Here are some points, each followed by its number:
[-0.99 -1.23 -1.24 -1.44 -1.24 -1.1  -1.17 -0.35 -1.24 -0.7  -0.97 -1.64 -0.99 -1.26 -1.01 -1.4  -0.91 -1.15  0.54 -1.18 -0.98] 0
[-1.11 -1.2  -1.22 -1.35 -1.41 -1.18 -0.4  -0.5  -1.23  1.66 -0.97  0.5  -0.94 -1.27 -1.03 -1.24 -0.94 -1.17 -0.48 -1.08 -1.  ] 1
[-0.55 -0.41 -0.01  0.41  0.93 -0.28  1.5   0.19 -0.03 -0.22  1.28  1.01 -0.42  0.04 -0.15  0.2   0.04  1.07 -0.39 -0.21  0.02] 2
[ 0.12  0.41  0.39  0.59  1.47  0.43  1.56 -0.1   0.61 -0.59  1.72  1.09  0.05  0.33  0.09  0.42  0.45  1.11 -0.23  0.25  0.37] 3
[-0.73 -0.85 -1.   -0.95 -0.96 -0.76 -0.49 -0.59 -0.86  1.45 -0.85  0.63 -0.68 -0.74 -0.53 -0.96 -0.54 -0.91 -0.33 -0.77 -0.79] 4
[ 0.82  0.66  0.65  1.    0.57  0.83  1.11 -0.57  0.7  -0.64  0.17 -0.44  1.11  1.51  1.44  1.27  1.5   0.5  -0.45  0.8   0.61] 5
[ 0.1   1.55  1.52  1.36  0.95  0.19  0.92 -0.25  1.57 -0.63  0.93  0.27 -0.05  0.27 -0.18  1.24 -0.13  1.23 -0.35  1.55  1.58] 6
[-0.48  0.54  0.61  1.14  1.75  0.    0.88 -0.58  0.65 -0.66  2.76  1.93 -0.27 -0.29 -0.74  0.69 -0.92  2.15 -0.69  0.24  0.63] 7
[ 1.66  0.39  0.35  0.02  0.02  1.61  0.   -0.32  0.18 -0.69 -0.65 -1.33  1.42  1.14  1.08  0.28  0.91  0.07 -0.59  0.09  0.02] 8
[-0.98 -1.19 -1.23 -1.35 -1.26 -1.18 -1.03 -0.43 -1.22  2.   -0.79  1.23 -0.95 -1.16 -1.   -1.32 -0.91 -1.26 -0.53 -1.18 -0.94] 9
[-0.36 -0.12 -0.16  0.94  2.58 -0.16 -0.26 -0.38  0.22 -0.65  3.17  2.48 -0.04 -0.06 -0.18  0.46  0.07  1.61 -0.25 -0.25 -0.23] 10
[-0.13  1.18  1.25  1.64  1.33 -0.11  0.12 -0.24  1.15 -0.64  1.6   0.86 -0.07  0.26 -0.06  1.44  0.    1.45 -0.4   1.1   1.02] 11
[-0.38 -0.03  0.27  0.56  0.86 -0.14  1.37  0.09  0.26 -0.3   1.19  0.86 -0.34  0.07 -0.17  0.38 -0.06  1.07 -0.38  0.14  0.33] 12
[ 0.29  1.42  1.41  1.22  0.44  0.43  0.51 -0.27  1.46 -0.67  0.52 -0.22  0.16  0.13 -0.31  1.1  -0.62  1.07 -0.28  1.4   1.55] 13
[ 0.8   0.9   0.89  1.04  0.84  0.7   1.13 -0.35  0.9  -0.59  0.4  -0.23  0.96  1.37  1.13  1.33  1.18  0.67 -0.44  0.99  0.85] 14
[ 2.1   0.08 -0.1  -0.09  0.38  2.18 -0.7  -0.49  0.   -0.63 -0.07 -0.67  1.92  1.18  1.36 -0.09  1.14 -0.02 -0.42 -0.26 -0.5 ] 15
[ 0.42  0.64  0.76  0.91  1.73  0.75  1.58 -0.12  0.82 -0.6   2.08  1.59  0.44  0.63  0.45  0.42  0.46  1.53 -0.41  0.43  0.57] 16
[-0.24  1.44  1.54  1.16  0.42 -0.19  0.71 -0.54  1.47 -0.64  0.34 -0.3  -0.74 -0.33 -0.65  1.11 -0.86  1.23 -0.46  1.48  1.68] 17
Which two points above are nearest to each new point? Their numbers follow each, nearest first.
[-0.99 -1.23 -1.23 -1.36 -1.32 -1.06 -0.97 -0.09 -1.31 -0.67 -0.98 -1.59 -0.92 -1.15 -0.82 -1.36 -1.06 -1.16  0.03 -1.08 -0.98] 0 1
[ 1.94  0.05 -0.07 -0.01  0.14  1.88 -0.76 -0.14 -0.15 -0.73 -0.32 -0.95  1.88  1.28  1.46 -0.18  1.    0.08 -0.16 -0.28 -0.4 ] 15 8
[ 0.83  0.9   0.85  1.02  0.75  0.73  1.07 -0.32  0.88 -0.58  0.36 -0.24  0.95  1.32  1.13  1.31  1.09  0.65 -0.4   0.96  0.81] 14 5
[ 0.23  1.17  1.28  0.96  0.51  0.27  0.68 -0.24  1.05 -0.68  0.56 -0.12 -0.06  0.06 -0.27  0.91 -0.43  1.02 -0.48  1.2   1.29] 13 6
[ 0.75  0.37  0.5   0.74  0.75  0.67  0.21 -0.48  0.6  -0.57  0.04 -0.37  0.95  1.37  1.4   0.91  1.58  0.32 -0.4   0.64  0.23] 5 14
[-1.09 -1.21 -1.25 -1.29 -1.28 -1.04 -1.12  6.65 -1.23 -0.53 -0.92 -1.4  -0.94 -1.25 -0.99 -1.26 -0.88 -1.28  6.52 -1.14 -1.03] 0 1
[-0.47  1.39  1.44  0.81 -0.06 -0.38  1.26 -0.1   1.33 -0.69 -0.61 -1.17 -1.04 -0.49 -0.74  1.04 -0.91  0.59 -0.49  1.49  1.74] 17 13
[-0.48 -1.04 -1.05 -1.07 -1.   -0.57 -0.87 -0.13 -1.11 -0.67 -0.87 -1.5  -0.39 -0.62 -0.28 -1.05 -0.5  -1.03 -0.08 -0.93 -0.93] 0 4
[-0.14  1.1   1.14  1.69  1.47 -0.1   0.29 -0.25  1.11 -0.63  1.81  1.09  0.02  0.4   0.05  1.5   0.15  1.54 -0.37  1.01  0.93] 11 6
[-0.51  1.02  0.95  0.56  0.13 -0.44  0.4  -0.28  0.8  -0.23  0.1  -0.16 -0.79 -0.57 -0.75  0.55 -0.88  0.61 -0.31  1.07  1.2 ] 17 13
[-1.1  -1.22 -1.28 -1.27 -1.27 -1.03 -1.2   8.24 -1.22 -0.7  -0.91 -1.54 -0.93 -1.25 -0.96 -1.25 -0.87 -1.29  8.14 -1.14 -1.01] 0 1
[-1.09 -1.24 -1.25 -1.27 -1.29 -1.04 -1.19  6.64 -1.22 -0.2  -0.88 -1.01 -0.93 -1.24 -0.95 -1.29 -0.88 -1.29  6.62 -1.13 -1.02] 0 1
[-0.55 -0.91 -1.09 -1.07 -0.94 -0.5  -0.92 -0.66 -1.    1.44 -0.86  0.62 -0.5  -0.74 -0.47 -1.14 -0.56 -1.04 -0.3  -0.93 -0.95] 4 1
[ 0.15  0.29  0.38  0.48  1.19  0.4   1.1  -0.18  0.43 -0.08  1.5   1.48  0.17  0.27  0.18  0.09  0.19  1.   -0.38  0.15  0.27] 3 12
[-0.94 -1.22 -1.16 -1.39 -1.36 -1.03 -0.95 -0.8  -1.21 -0.11 -0.93 -1.03 -0.92 -1.21 -1.06 -1.35 -0.92 -1.37 -0.09 -1.12 -1.01] 0 1
[-0.42 -1.   -1.01 -1.22 -0.99 -0.51 -0.99 -0.4  -1.05 -0.69 -0.93 -1.59 -0.46 -0.78 -0.52 -1.17 -0.49 -0.98  0.37 -1.01 -0.86] 0 4
